Here are some points:
"1.24 0.40 0.26 0.11 0.33 -0.07 1.10 0.43"
"-0.33 0.13 0.86 0.28 0.87 1.28 0.44 1.85"
"-0.42 -0.25 1.19 -0.02 1.18 0.97 0.87 1.05"
"0.33 0.20 0.23 0.03 0.77 0.61 0.49 1.63"
"1.97 1.39 0.66 1.82 0.74 0.89 1.89 1.09"
"0.02 0.41 0.55 -0.46 1.38 0.45 0.20 0.74"
"0.79 0.42 0.32 0.11 1.10 0.71 0.94 1.68"
"-0.94 -0.77 -2.11 -0.89 -1.96 -1.67 -1.72 -1.83"
"1.16 0.21 0.25 0.65 0.73 0.39 1.46 1.01"
"0.39 0.44 -0.23 1.35 -0.36 0.94 0.94 0.68"
"0.68 0.20 0.26 1.03 0.31 0.65 1.62 0.56"
"0.39 0.41 1.13 1.09 0.75 1.22 1.32 1.11"
"-0.57 -1.00 -1.41 -1.34 -1.84 -1.57 -1.44 -1.37"
"0.58 0.75 0.99 1.79 0.69 1.31 1.63 0.74"
"0.38 0.52 0.48 0.27 0.81 0.62 0.90 1.10"
"-0.29 -0.63 -1.67 -1.18 -2.05 -1.55 -1.52 -1.20"
"1.44 0.50 0.88 1.13 0.49 0.62 1.96 0.24"
Then 22 other points, each followed by its number:
"0.57 0.64 0.87 0.73 1.49 1.03 0.91 1.38" 0
"-1.17 -0.73 -0.90 -1.09 -2.42 -1.92 -1.25 -2.28" 1
"-0.36 0.25 0.28 -0.06 0.65 0.92 -0.45 1.59" 2
"-0.01 0.70 0.07 0.93 0.44 1.26 0.34 1.36" 3
"-0.38 -0.90 0.10 -0.56 -0.22 -0.66 0.10 -0.82" 4
"-0.60 0.80 1.17 1.02 1.60 1.76 0.41 1.32" 5
"-1.29 -0.75 -1.43 -1.38 -1.32 -1.24 -2.33 -1.46" 6
"1.09 1.38 0.58 1.45 1.22 1.23 1.00 1.36" 7
"1.73 0.97 -0.17 1.36 -0.01 0.71 1.45 1.11" 8
"-1.02 -1.68 -0.82 -1.89 -0.97 -1.52 -1.67 -1.44" 9
"1.78 0.78 0.77 0.80 0.87 0.62 1.69 1.29" 10
"0.71 0.28 0.74 0.57 0.86 0.73 1.37 1.12" 11
"-0.23 -0.87 0.04 -1.20 -0.14 -1.18 -0.79 -1.35" 12
"0.66 1.65 1.32 0.64 2.05 1.59 0.53 2.06" 13
"-0.26 0.50 0.95 -0.16 1.31 0.88 0.05 0.63" 14
"0.93 0.47 0.95 0.64 1.09 0.89 1.11 1.35" 15
"-0.19 -0.28 0.57 -0.15 0.54 0.27 0.81 0.32" 16
"-0.84 0.29 0.93 1.52 1.13 1.89 0.40 1.04" 17
"-0.77 -0.02 -0.80 -0.01 -1.04 -0.29 -1.34 -0.65" 18
"0.16 -0.27 -0.29 0.12 -0.40 -0.56 -0.02 -1.17" 19
"0.11 -1.06 -0.59 -0.81 -1.14 -1.58 -0.45 -1.68" 20
"-1.44 -1.34 -0.16 -1.85 -0.39 -1.12 -1.96 -1.50" 21
Which of these numbered points is nearest to each point below, ignoring the 3 directions in which the first points spread most? Its number follows each.
"-0.31 0.38 0.59 0.75 0.43 1.23 0.58 1.21" > 10
"-0.48 -0.86 -1.08 -1.47 -1.17 -1.41 -1.59 -1.30" > 15
"-1.94 -0.84 -0.70 -1.51 -1.83 -1.59 -1.54 -1.50" > 1
"0.62 0.37 0.19 0.11 1.04 0.29 0.58 0.77" > 0
"-0.34 -0.11 -0.20 -0.66 0.16 -0.67 -0.91 -1.24" > 14
"1.14 1.27 -0.23 1.11 -0.04 0.66 0.96 1.35" > 3
"-0.76 -0.43 0.18 -0.16 0.20 0.08 -0.19 -0.38" > 19
"0.82 0.03 0.25 0.09 0.17 -0.11 1.03 0.48" > 11
"1.08 -0.08 -0.55 -0.64 -0.46 -1.43 -0.19 -1.32" > 19
"0.36 -0.04 0.42 0.75 0.59 0.75 1.33 1.08" > 11
"0.28 -0.31 -0.68 -0.75 -0.84 -1.40 -0.76 -1.49" > 19
